X: rows in a few groups, each row roughly a mix of its group's directions:
X (108 x 10):
[[ 2.21 -0.11  0.89  2.99 -1.88  1.29  1.71 -1.30  1.91 -2.09]
 [ 0.15  0.39 -1.85 -0.13  3.00 -2.57 -2.95  0.92  0.02  1.92]
 [-2.20 -1.82  3.14 -0.63 -1.54  2.05  0.77 -0.67 -2.42  0.72]
 [-0.50 -0.38 -2.14  1.56  0.98  1.26  3.59 -1.54  2.69 -0.20]
 [ 0.69  0.16 -3.08  1.09  2.95 -2.29 -2.33 -1.12 -0.17 -0.80]
 [-2.02 -0.15 -1.46  3.31  2.49 -1.71 -0.73  0.46  0.20  2.31]
 [-1.35 -0.72  2.61  1.35 -1.04  1.60  0.32 -3.97 -0.18  1.39]
 [-3.17 -0.55 -1.35 -1.35  1.64 -0.50  0.00  2.41 -1.50  2.72]
 [ 2.23  2.13 -1.74  2.25  1.00 -1.11 -1.84 -0.14  0.98 -2.88]
 [ 0.56  1.07 -1.03  4.03 -0.36 -0.56 -1.07 -2.92  1.54 -1.09]
 [-2.44 -1.27 -0.30 -1.11  0.35  0.75  2.84  1.18 -2.82  2.34]
 [ 1.30 -1.21 -0.31 -3.38 -0.93  0.75 -0.87 -1.75 -0.22 -3.54]
 [-0.47  0.38  0.55  0.25 -0.32  2.91  0.77 -0.31 -2.43 -4.07]
 [-1.02  0.97 -1.07  3.42  2.16 -1.43  1.86 -0.04 -0.15  2.72]
 [ 2.55  0.64 -1.52 -3.65 -2.37  0.02  0.31  0.73 -1.52 -1.16]
 [-0.83 -0.36  0.56  0.25 -2.06  2.20  2.63 -2.01 -2.83  1.81]
 [-2.37 -1.09 -0.47 -4.20 -1.64  1.88  0.63  1.00 -0.07  0.38]
 [ 1.14 -0.67 -0.26 -4.71 -0.63 -0.78 -0.62  1.18 -2.24 -0.80]
 [-0.51 -1.62  1.02 -1.53 -0.87  1.14  3.74 -1.42 -0.14 -2.85]
 [-0.13 -0.96  1.40  0.04  2.23 -0.70 -3.70  2.77 -0.19  1.64]
 [-0.06 -0.23  3.12 -2.55 -2.77  1.52  0.78 -0.89 -1.71 -1.35]
 [ 3.12 -2.10  0.93  0.78  0.51 -3.61 -1.55  0.53 -0.54  0.79]
 [-2.03 -1.38 -0.46  2.44  2.85 -2.88 -1.08 -1.09 -1.20 -0.17]
 [-0.75  1.06 -0.53 -0.31  1.53 -0.93 -1.08  1.48 -3.33  3.57]
 [ 3.17 -0.67  0.77 -0.05 -0.25 -0.72  1.83 -0.16  2.03 -3.65]
 [-0.84 -0.68 -0.75 -2.97  0.30 -0.79 -0.74 -0.74 -2.37  3.80]
 [-2.06  0.75 -0.75  0.31  1.10  1.10  2.33  3.46 -0.91  2.51]
 [ 0.71 -0.46  1.26  0.91 -2.77  2.31  1.78 -3.12  0.65 -1.74]
 [ 1.84  0.11  2.24 -1.34 -2.25 -0.15  0.63 -3.24 -0.14 -2.50]
 [-0.61  0.29 -0.59 -4.58 -1.22  1.02 -1.40 -0.58 -1.81  1.60]
 [ 2.66  0.24  1.05 -1.81 -2.27 -0.30 -2.71 -0.01  1.41 -2.52]
 [-0.66 -1.55 -0.62 -2.40 -2.15  1.08 -1.64 -0.13  3.86  0.25]
 [-0.40 -1.08  0.29 -2.75 -2.40  1.69  1.49 -2.53 -1.94  1.57]
 [ 0.02  1.22 -0.76  1.62 -0.60  2.63  3.28  0.46  2.63 -1.62]
 [ 2.28  1.37  2.17  0.84 -2.86  2.59  0.00 -1.08 -0.02 -1.96]
 [ 2.13  1.84 -1.43  2.24  0.42 -0.34 -2.27 -3.24  0.61  1.08]
 [-0.92  1.36  3.07  2.60 -2.40  0.57  0.17 -1.06  1.73  1.85]
 [ 0.63 -1.56  2.85  0.25 -2.63 -0.03 -1.12  1.59  2.25  2.38]
 [ 2.65  1.69  1.56  1.95 -1.16  0.87 -0.68 -0.37  1.40 -3.42]
 [-2.31 -2.80  0.42 -2.02 -0.85  3.50  0.97 -0.34 -0.37 -0.88]
 [ 0.19 -0.38  1.91 -3.92 -2.27  1.14  2.17 -1.01 -0.70 -0.78]
 [ 2.33  1.05  1.35 -2.19 -1.71  1.86  1.86 -2.86  1.11 -0.22]
 [ 2.74 -1.24  0.97 -2.91 -1.01 -2.40 -2.58  0.37 -0.59 -0.34]
 [-0.18  0.96 -0.84 -1.54  0.77 -0.47  1.14  2.47 -3.95  2.15]
 [-2.91 -1.25  1.97 -0.11  2.85 -0.24  1.76 -1.61  0.57 -2.07]
 [-1.15 -0.53 -0.40 -3.39 -0.37  0.78  1.55  1.88 -2.78  2.18]
 [-0.78 -0.84  0.74 -4.06 -2.24  1.60 -0.03 -2.34  0.10 -1.02]
 [ 0.22  1.72 -1.47 -2.30  0.33  1.53  1.38  3.08  1.79 -2.23]
 [-0.39  0.82 -0.68 -3.75 -2.52  1.81  1.38 -1.18 -0.24  2.03]
 [ 2.18  0.97  1.63  0.50 -1.57  0.75 -0.85 -2.97  1.15 -3.16]
 [-1.52 -0.36 -0.31 -3.82 -2.06  1.24  0.82 -0.39 -2.45 -1.65]
 [-0.11 -1.09  0.24  3.41  0.57 -1.07 -3.43  1.26  1.30  1.74]
 [ 0.09  0.50 -3.12 -1.39  2.81 -3.09  0.28  1.38  0.15 -1.02]
 [-2.37 -2.21  0.58 -2.91  0.08  0.75  2.11 -0.16 -1.87  2.16]
 [-0.76 -0.71 -0.32  2.74  2.46 -2.07 -1.81  2.29  0.74  2.08]
 [-0.69 -0.36  0.01 -2.25  1.83 -0.84 -0.55  3.81 -1.38  2.45]
 [ 0.12  1.94 -0.19  3.55  2.43 -1.82 -1.72 -0.30 -1.65  1.01]
 [-0.75  0.35 -1.24  1.10  3.30 -1.65 -3.70 -0.40 -0.15  1.25]
 [ 0.45 -0.54  3.66  1.23 -1.09  2.84 -2.14 -0.63 -0.72 -1.52]
 [-1.57  0.11  1.65  0.81 -2.16  3.70  1.99  1.37  1.57  0.02]
 [-0.49 -0.54  1.19  0.18  0.18  1.03  0.60  2.61 -2.22  4.16]
 [-0.49  0.16  0.30 -4.61 -0.77  1.02  2.86 -1.00  0.23 -0.08]
 [-0.97  1.47 -0.72  1.95 -0.05  2.16  3.39 -2.05  1.77 -1.21]
 [-1.21 -0.96  1.02  2.75  2.73 -1.53 -2.14 -0.03  0.70  2.57]
 [ 0.14 -0.57  2.10 -0.19 -3.05  1.95  0.43 -3.47 -1.53  0.23]
 [ 4.29  1.37  1.32  2.28 -0.63  0.03 -0.13  1.57  0.68 -1.39]
 [ 1.32 -1.71  1.04 -1.16 -2.02  1.17 -2.15 -1.83  1.61 -3.06]
 [ 0.23  1.58  2.34  0.30 -2.57  1.43  1.02 -3.05  0.66 -2.22]
 [-1.12 -0.08  3.54 -1.05 -2.39  1.15  2.32  0.32 -1.40  1.75]
 [-0.22  0.64  0.63  1.04 -1.74  2.79  3.33  0.33  2.84 -0.64]
 [-1.24  0.17 -2.78  1.97  2.54 -2.27 -1.52  1.69 -0.51 -1.51]
 [-2.38 -0.31 -1.69  1.30  2.46 -0.33 -0.12  2.26 -0.76  3.21]
 [-1.96 -0.54 -0.41 -1.07  1.90 -1.61 -2.03 -1.41 -1.68  3.45]
 [ 2.34 -0.52 -2.94  0.70  2.51 -3.02 -0.71 -0.81  0.63 -0.77]
 [-1.41 -0.07  1.74  3.75  1.07  1.03 -2.09 -1.73  0.92  1.72]
 [-0.50  1.31 -4.72 -1.15 -0.02 -1.80  0.65  1.58 -0.22  0.83]
 [ 2.06  1.88 -2.37 -0.89 -0.39  0.78 -3.04  1.67 -0.91 -2.15]
 [ 1.92  0.14  0.76  4.03  0.64 -0.44 -0.73  1.19  2.95 -0.82]
 [ 0.91  1.16 -0.54  4.79  1.47 -1.13 -0.66  1.24  0.18  1.27]
 [-0.57 -0.73 -0.12  2.17  2.02 -2.11 -1.64  1.02  0.77  3.75]
 [-1.11  0.02  0.75 -0.09 -2.80  3.33  2.92 -0.52 -1.08 -1.31]
 [ 1.96  1.11  1.40  1.41 -1.84  2.79 -1.41 -2.15 -0.19 -2.37]
 [ 0.31  1.10  0.15  2.41  1.85 -0.30 -0.81 -3.13  2.13  2.61]
 [-1.58 -1.99  0.82 -1.54  1.11 -0.74 -0.27 -1.90  3.03 -2.88]
 [ 1.79 -1.50  1.95 -2.51 -2.81  0.63 -0.69 -1.47  1.44 -1.96]
 [-0.57  0.14 -1.94  0.49  2.96 -2.32 -1.94  2.64  0.69  1.65]
 [ 0.62 -0.67  0.69 -3.18  0.38 -1.12 -0.91 -1.51 -0.47  4.04]
 [-1.04 -1.07  2.63 -0.82 -0.86  1.38  2.83 -2.58 -0.33 -2.29]
 [-2.08  1.26 -0.63 -0.48  0.39  2.47  4.29 -0.58 -0.92 -0.31]
 [ 0.42  0.82 -2.10  3.20  2.10 -1.99 -1.33  1.41  1.53  1.58]
 [-1.87 -0.66 -1.90 -0.70  1.61 -0.94  1.62  2.87 -1.90  2.55]
 [ 1.06 -1.26  0.91 -1.43 -2.76  1.47  0.70 -3.57  1.49 -1.28]
 [ 2.63  1.50 -1.88  2.26  0.71 -2.38 -1.69 -1.04 -0.79  1.99]
 [-1.76 -1.44  1.80 -2.93 -1.08  1.89  0.45 -0.07 -3.21 -0.47]
 [ 1.03 -0.62 -0.43  2.00  2.25 -3.13 -2.38  0.90 -2.12  0.99]
 [-2.20 -2.31 -1.51 -1.36  1.93 -1.35  0.59  2.54  1.39  1.97]
 [ 0.06  2.38  0.00 -0.89 -0.96  2.66 -0.52  1.32 -1.11 -3.84]
 [-0.69  0.42  0.62 -1.57 -0.63  1.42  1.38 -4.53 -0.66 -1.93]
 [ 1.30  1.06 -1.23  3.67  1.78 -2.72 -1.59 -0.63  0.90  0.62]
 [-3.14 -1.05  0.36  1.95  1.08 -0.19  2.05  3.02  1.54  0.83]
 [-3.33  0.49  1.05  2.88  0.30  1.69 -0.69  1.52 -1.06  2.21]
 [ 2.95  0.53  0.02  0.49 -3.13  0.50  2.18 -2.52 -0.33 -1.41]
 [ 0.36 -0.33  0.96  0.15 -3.32  2.52 -0.08 -2.87  1.93 -1.39]
 [ 1.39 -0.61 -0.94 -1.71 -2.71  0.62  1.05 -2.96  1.71 -2.41]
 [ 0.08 -0.78  0.11  1.83  3.35 -2.53 -2.93  1.08  0.12  1.04]
 [-0.96 -1.56  2.16 -1.65  0.09 -0.74 -0.47 -0.16 -4.46  1.01]
 [ 1.59  0.01  0.00 -3.15 -1.23 -0.16 -1.99 -2.82 -2.48  0.69]
 [ 0.13  2.11  2.05  0.82 -2.51  2.16  2.71 -0.99  1.44 -1.32]]

one row of each group, then the others: which group is each in?
[ 0.62 -0.40  1.39 -3.18 -1.94  2.12  2.50  0.94 -2.11 -0.21]	N
[-2.51 -0.33  1.61  1.61  2.50  1.24 -3.24  1.37  0.55  0.62]	U
[ 0.96  0.75  0.78  3.14 -0.20 -2.32 -3.17 -0.77  1.62  1.35]	J

[ 1.77 -0.92  2.33  2.07 -0.23  0.00 -3.93 -0.39 -1.19  1.29]	U
[-2.33 -0.17  1.35 -1.82 -0.72  2.76  0.64 -0.95 -3.14 -1.60]	J
[-3.14 -0.03 -1.17  3.03  1.69 -0.75  0.21  1.06  1.38  2.36]	U
[ 1.35  1.44 -2.41  2.01  1.97 -1.85 -2.65 -1.66  0.40  1.23]	U
[ 2.66 -1.72  1.54 -2.42 -2.10 -0.55 -1.80  2.22  1.02 -0.50]	J
[ 0.77  2.05 -0.79  3.49  0.74 -0.79 -2.43  0.47 -1.00  2.56]	N
[ 0.84 -0.13  0.69 -3.06 -1.48  1.21  0.99 -2.40 -0.74 -3.31]	J
[-0.14 -1.29  0.51 -1.23  1.60 -1.28 -2.90  3.69 -0.95  1.37]	U
[ 0.08  0.41  1.22 -2.55 -2.40  2.92 -0.01  1.89  0.64  2.45]	U
[ 1.57  1.66  1.40  0.31  1.55 -0.58 -0.69  2.52 -3.41  1.99]	N
[-1.97 -1.93  2.53 -1.69  1.63 -0.78 -0.30  0.27  0.07  3.49]	U
